In the data rows, the value 128 means zero.
Some points, one per row:
[131 114 123 132 104 127 134 114 146 107 124 115 126 120 128 125 139 147
 112 122 127 128 131 134 117 106 119 127 132 121 126 142]
[126 124 113 103 108 108  94 120 119 120  98 109 119  95 141 103 111 115
 103 144 144 111 114 112 109 141  99  92 119 115  99 136]
[ 94 127 102  91 101 106 126 121 118 140 105 100 124 116 106 106  98 112
 146  95 108 130 114 105  88 134 127 109 104 105 106  94]
[141 133 134 123 121 131 143 138 150 129 142 134 120 126 113 145 142 141
 136 126 129 125 129 142 112 127 131 142 132 120 119 150]
[118 137 126 130 131 140 155  96 122 109 114 129 119 145 134 127 118 115
 127 118 126 121 120 135 144 129 118 125 102 131 150 119]
[129 117 129 124 134 158 126  82 147  90 115 129 125 112 127 117  98 125
 106 124 130 108 121 125 100 131 114 121 118 132 127 128]
[143 126 130 109 138 152 128 107 149 112 101 143 135 118 137  98  91 131
 136 149 160 124 103 131 100 177 119 122 109 129 128 156]
[249 188 255 243 241 214 189  70 167 132 255 175 181 180 132 212 148 199
 141 206 141 145 255 230 255 127 202 202 255 230 187 185]
[160 155 169 178 158 159 202 253 176 204 163 203 197 222 185 197 229 171
 236 165 173 255 130 188 144 222 157 214 141 180 139 196]
[ 90 113 114 128 106 115 140 119 105 117 114  87  69 137 113 111 129 107
 105 101  54 138 116 102 129  61 133 139  99  72 123 101]
[139 143 245 149 224 138 136 157 146 231 231 119 112 217 192 255 174 120
 181 162 109 210 199 131 163 106 202 194 163 142 151 109]
[ 85 109  85  77  90  73  53 111  81 110  96 108 124  42  85  92 107  93
  88  82 122  84 101 103  70 115 105  77 106  99  76  92]
[104 126 102 102 106 114 124 113 118 115 114 110 114  97 117 100 118 104
 123  93 115 107 112 118 103 134 114  90  98 111 124 102]
[ 98  63  96 118  81  68  20 133  91  95 123 108 137  76  77 106 109 115
  42  86 118  73 105  98  92  89  76  89 135 105  83 104]
[113 112 105 131 105 118 113 113 124 121 123  86 114 120 145 110 107 120
 105 119 120 125 104 121 124 115 118 126 113 139 138 106]
[129 119 116  94 117 106 104 128 121 101  87 123 119 113 137 100 114 129
 113 140 141 132 119 102 131 142  98 115 123 127 115 134]
[128 126 131 122 129 135 133 139 135 142 116 125 117 125 128 120 115 121
 114 129 113 114 126 119 139 140 125 119 127 133 126 123]
[101 108 102 101  99  86  48 109  36  40 109 102 114 111 136  72 115 118
  80 122 134  97  92 133 127 115  98 103 106 116 110  97]
[116 137 118 107 115 117 120 172 120 172 119 128 140 128 125 120 122 129
 158 128 133 135 107 128 122 149 135 128 119 132 100 112]
[ 96 142 105 102 104 111 113 135 106 134 104  84 107 120 144 112 113 119
 136 118 117 130  99 119 126 141 123 122  93 120 103  98]
[180 116 148 138 161 142 191 143 155 110 147 157 117 184 194 163 216 165
 140 148 158 185 148 191 178 130 119 178 133 150 151 195]
[ 91  98 105 113  92  88 107  68  80  62  88  38  68 105  81  99  88  60
  58  79   0 101 128  24 122   0  87 115 113  74 110  88]
[142 114 134 137 144 129 131 175 157 137 133 148 145 143 139 140 133 156
 136 156 147 128 134 130 149 148 105 128 159 156 158 139]
[121 121 109  99 118 129 125  91 132 103 104 119 118 120 102 104  56 120
 123 133 126 112 118 102  93 143 116 109 110 111 110 128]
[130 129 130 148 133 144 140 103 148 123 135 132 144 112 141 137 136 119
 145 117 136 130 124 132 111 141 132 116 114 137 139 135]
[131 128 142 126 138 128 128 154 131 130 154 137 127 121 133 139 162 121
 120 146 126 123 137 130 119 106 133 124 142 132 116 135]
Then 10 other points, each followed by its number:
[140 141 142 161 138 148 146 105 153 120 128 156 175 114 116 136 126 145
 146 123 149 137 138 135 105 132 150 127 135 144 135 154] 0
[161 141 142 141 124 160 167 131 182 129 123 122 134 163 151 147 134 196
 130 161 140 163 149 151 147 129 147 172 147 133 129 171] 1
[161 130 146 155 129 139 165 133 181 125 185 137 131 166 126 171 203 216
 148 138 134 150 169 150 140 107 130 187 199 136 168 172] 2
[131 131 121 104 124 113 113 149 131 149  96 127 133 107 103 107 111 127
 120 126 135 119 128 103 113 142 128 112 135 125 114 132] 3
[ 93 105 104 120 102  81  96 137  96 122 121  88 122  89  79 106 121  88
  57  31  38 106 119  76 137  22 100 103 124 104 120  82] 4
[144 122 133 141 138 141 145 120 153 127 110 138 143 123 130 131 125 136
 134 121 132 134 138 123 135 139 129 129 126 140 136 146] 5
[119 134 112  88 117 112 120 145 116 132 114 121 128 129 120 116 122 124
 145 134 139 129 107 125 115 152 118 122 111 130 111 118] 6
[114 123 126 127 140 145 145  65 118 105 133 106  94 129 155 123 121  64
 107 106  97  71 127 139 137 102 111 121  97 139 135  86] 7
[163 140 139 148 119 121  81 223 131 255 131 137 144 119 206 151 148 174
 109 168 207 121 110 141 124 153 129 125 155 153 113 166] 8
[154 121 146 138 153 148 145 174 165 126 145 185 165 137 128 154 150 159
 142 136 157 158 136 145 154 184 118 167 139 149 141 158] 9
Which three of these numbered points are nearest to each point below, looking only along the 3 directions in which the first points spread most? Their numbers follow each, nearest first.
[111  95 113 128 112 109 132 100 119  86 130 122 116 115  77 116 131 111
 115 108 103 114 135  96 104  85 110 118 130 100 126 123] > 7 3 6
[155 122 211 155 202 141 155 122 152 110 146 187 147 165 195 165 164 130
 147 151 134 146 185 113 155 134 128 153 200 155 178 147] > 2 1 9
[161 121 128 106 138 140 168 122 138 120 120 150 114 176 196 160 163 155
 135 196 193 209 129 201 134 141 121 203 114 148 124 197] > 9 8 1
[163 135 152 179 142 183 161 157 220 213 160 161 175 143 163 172 146 182
 162 146 159 153 148 156 131 168 146 142 158 154 143 171] > 9 1 2
[151 151 164 150 162 160 170 179 153 114 119 169 146 153 188 160 146 136
 160 174 143 143 139 139 181 182 130 148 122 143 216 162] > 9 1 2
[133 113 119 141 119 126 127 158 152 150 162 122 138 126 113 137 145 156
 124 116 134 127 130 131 122 136 112 134 154 123 137 137] > 5 0 3
[119 136 111 104 119 114 110 123 115 133 112 122 123 117 108 100 120 124
 122 124 134 124 114 123 120 146 127 114 113 123 121 118] > 3 6 5
[138 141 147 130 151 147 145 129 146 139 163 134 125 161 145 157 147 135
 145 167 123 140 165 134 128 123 158 159 154 132 111 142] > 1 2 5
[143 129 143 146 141 149 149 133 143 142 120 158 138 155 151 139 123 127
 162 147 133 151 141 115 137 157 146 140 130 162 145 141] > 1 0 5
[137 138 134 138 151 167 173 149 154 136 139 144 137 148 127 134 133 147
 142 133 125 144 140 137 157 161 138 146 135 135 158 131] > 1 0 5
[114  79 108 131 102 100 109 127 102 116 139 115 110 105  79 125 154 109
  96 107 103 115 127 106 114 102 114 118 136  73 115 113] > 7 3 6
[131 140 147 137 138 141 113 255 133 255 110 125 130 127 200 155 169 140
 120 153 178 134 115 150 167 161 139 142 128 133  95 139] > 8 9 1
[135 115 129 147 124 115 122 202 132 160 140 134 143 137 147 146 166 139
 152 131 148 153 114 129 145 148 124 125 134 143 146 133] > 8 5 9
[137 209 122 120 143 148 152 232 135 160 134 147 125 169 132 137 157 129
 163 154 133 145 130 192 172 174 139 140 126 149 132 119] > 8 9 1
[123 147 142 129 145 144 128 139 124 120 131 135 116 142 136 125 115 109
 143 140 131 121 122 130 131 136 139 128 118 127 143 122] > 5 0 3
[179 124 142 158 133 160 133 185 183 134 195 208 192 141 151 158 156 255
 130 161 222 147 130 174 126 166 139 161 198 146 120 204] > 9 1 8
[189 255 204 145 245 167 167 135 203 167 255 166 152 192 158 234 178 217
 201 255 148 255 224 206 153 157 255 203 170 203 194 181] > 2 1 9
[142 135 149 162 149 153 134 113 124  83 134 167 236 104 110 128  94 146
 123 117 161 132 139 160 115 124 147 130 135 168 129 162] > 0 5 1
[113 127 112  98 116 119 123 115 112 112 108 119 119 115  97 102 103 114
 118 115 121 109 112 120 116 134 115 111 109 115 121 111] > 3 6 7
[145 128 131 118 124 133 103 251 138 174 115 125 141 124 176 135 155 153
 105 157 157 112 121 153 154 133 121 128 146 151 105 136] > 8 5 9
[152 147 162 146 141 167 143 111 135 183 160 150 138 168 194 134 124 144
 160 187 155 168 123 174 165 132 182 134 133 147 132 158] > 1 2 9
[120 124 111 103 117 125 121 113 115 113  98 116 113 112 106  98  91 115
  99 122 122 109 110 115 115 129 116 110 114 119 122 116] > 3 6 7
[164 143 140 151 134 144 142 135 167 133 144 167 169 126 123 146 139 174
 137 138 163 140 141 149 116 142 148 142 158 137 134 176] > 9 1 0
[118 104 108 133 120 120 113 143 138 150 122 128 130 108 126 129 138 119
 120  98 128  92 112 134 131 137 116 108 125 133 126 118] > 3 6 5
[126 139 143 169 134 157 182 115 167 146 132 137 158 143 146 164 152 132
 214 112 133 155 132 137 130 146 141 148 114 143 176 128] > 1 9 8
[106  82 113 140 103  92 104 135 100 115 132 109 112  93 114 119 145 113
  77  98 103 112 125  88 122  80 103 111 135  96 123 108] > 7 4 3
[137 136 130 152 136 143 164 139 140 159 125 144 135 151 148 142 147 149
 143 129 132 166 119 137 165 165 138 149 126 144 167 134] > 1 9 8
[125 129 119 105 114 108 111 132 116 124 111 120 122 105 129 103 119 118
 115 126 137 130 108 109 123 138 119 107 112 122 119 124] > 3 6 5
[255 255 255 255 255 255 231  17 181 141 255 255 255 226 114 255 102 160
 215 171 195 134 255 236 213 170 255 239 255 255 255 176] > 2 1 9
[210 255 255 242 255 255 255 155 255 255 255 119  97 255 155 255 255 140
 255 228  47 255 255 232 255 182 255 255 255 149 255 149] > 2 1 9
[102 122 111 106 111 117 133  72 112 110  94 111 107 121 106 103  97 102
 123 100  92 117 120 111 128 121 117 109 100 100 124  90] > 7 3 6
[116 140 114  94 115 120 118 153 126 144 127 127 133 120 129 116 128 127
 140 130 139 123 106 138  96 151 126 114 114 123 110 118] > 6 3 5
[101 115 103 114  70  75 126  81  88  85 107   0   0 140  38  86  98  92
  68  55   0 128 138   0 138   0 106 137 123   7 122  86] > 4 7 3
[126 114 113 111 115 126 119 109 136 114 117 124 125 109 120 110 111 125
 119 108 133 116 127 120 109 142 112 104 121 119 122 129] > 3 6 5
[138 112 128 129 125 124 144 110 139 107 129 137 123 121 115 131 152 129
 136 132 133 130 141 126 106 112 116 128 132 122 134 149] > 5 3 0
[163 132 127 101 107 125 154 157 168 139  98 113 103 172 217 147 169 237
 148 191 162 255 133 144 131 131 130 242 133 122 110 198] > 8 9 1
[192 243 190 183 219 209 207  75 155 146 237 169 211 186 100 180 130 148
 170 196 136 138 244 193 163 119 226 168 231 190 205 157] > 2 1 9
[147 162 130 127 123 130 133 105 141 141 115 121 117 122 147 117 141 142
 124 146 126 142 150 122 124 130 143 130 139 123 135 137] > 5 0 3
[150 162 142 124 138 128 118 165 136 207 159 149 133 154 187 135 148 148
 151 198 176 170 119 142 144 142 172 120 135 142 126 151] > 8 9 1
[ 64  87 101  99  98  92 103 102  48  84  88  68  70  96 107  93  99  30
  44  91  75  92  91  77 119  26 103 101  72  75  93  75] > 4 7 3
[122 114 132 138 120 119 129 121 129 114 133 120 112 111 127 141 149 115
 111 112 106 106 138 116 129  92 104 126 135 122 133 127] > 7 3 5
[137 118 128 121 121 127 121 108 125  97  91 130 119 123 143 112  99 128
 116 136 135 113 117 113 137 142 106 127 120 120 121 140] > 3 6 5
[169 125 130 138 119 121 128 152 151 139 161 144 141 123 117 136 151 185
 122 137 154 128 133 147 117 131 121 128 170 127 132 168] > 0 5 1
[ 70  99  87  72  72  76  73 106  76  92  66  66 112  69  85  75  83  95
  50  86  78 111 115  65 109  72 109  97 107  77  62  83] > 4 7 3
[135 125 157 178 140 154 175 153 183 198 128 168 193 152 187 218 181 156
 255 137 170 225 133 139 126 187 153 185 128 184 159 187] > 8 9 1
[133 129 130 160 140 147 137 116 128  91 130 169 202 111 122 128 103 153
 137 122 165 120 120 144 112 143 149 129 121 153 115 152] > 0 5 9
[ 72  75 101 101 110  67  78 110  56  92  88 103 107  79 100  88  87  45
  65  88  84  93  98  65 106  23  97  91  96  99 101  75] > 4 7 3
[ 96 102 122 127 128 119 133 102 104  86 135 106  67 144 130 120 118  88
  91 112  68  97 126  98 160  44 109 129 117 117 141  92] > 7 4 3
[126 109 124 114 128 137 132 100 141 109  98 134 130 117 116 113  76 122
 133 134 136 110 123 108  98 148 115 110 118 122 110 132] > 3 6 5
[151 127 137 138 145 148 153 152 165 136 119 153 146 152 139 132 129 156
 141 143 141 146 136 119 137 170 133 146 141 140 141 152] > 9 1 0
[142 151 144 144 153 155 159 112 140 119 126 154 130 148 147 139 123 147
 127 161 151 135 139 180 149 120 132 159 122 150 149 145] > 1 0 5
[118 149 145 130 154 137 161 111 112 124 180 104  51 185 130 143 142 104
 132 147  60 163 163 120 159  50 177 173 133 104 133 109] > 7 2 5
[146 128 137 164 134 130 137 236 156 185 163 137 139 132 149 156 215 152
 134 129 139 148 139 133 187 149 122 137 160 154 175 137] > 1 9 8
[148 154 156 142 142 139 136  65 137 122 136 143 123 128 179 129 136 141
 131 160 141 122 134 142 120 128 135 130 136 133 125 159] > 0 5 1
[127 129 128 131 105 124 149 117 128 112 115  81  65 155 133 119 122 147
 116 124 101 149 120 122 135  88 134 171 116  97 120 132] > 7 3 5
[135 120 126 120 134 130 133 149 136 117 133 132 126 136 124 120 118 134
 117 130 135 122 125 134 147 140 109 134 135 147 157 126] > 5 0 3
[148  85 141 160 143 124 123 136 148 114 133 151 143 135 141 159 159 137
 136 130 142 120 154 118 155 145  83 130 160 151 149 151] > 0 5 1
[ 66  96  86  72  93  25  26  98   0  82  75  92 109  50  56  34  92  90
  55  80 117  97  87  82  89  93 111  84  88  78  53  81] > 4 7 3
[ 94 102 110 119 118 104 125 123  89 100 123 113  94 103 116 117 130  82
  96  85  95 113 110 117 139  94 117 119  95 105 118  92] > 7 4 3
[255 255 255 255 255 255 177 125 161 200 255 255 255 255 164 195 111 189
 183 255 254 186 255 255 255 163 255 185 255 255 255 221] > 2 1 9
[127 141 114 112 116 129 129 108 116 100 111 123 118 122 134 103 119 120
 129 134 129 122 112 128 134 140 120 119 109 127 136 121] > 3 6 5
[161 136 136 143 136 145 166 160 172 142 138 152 143 148 120 144 145 182
 148 133 146 165 139 140 148 143 138 161 148 129 145 167] > 1 9 0
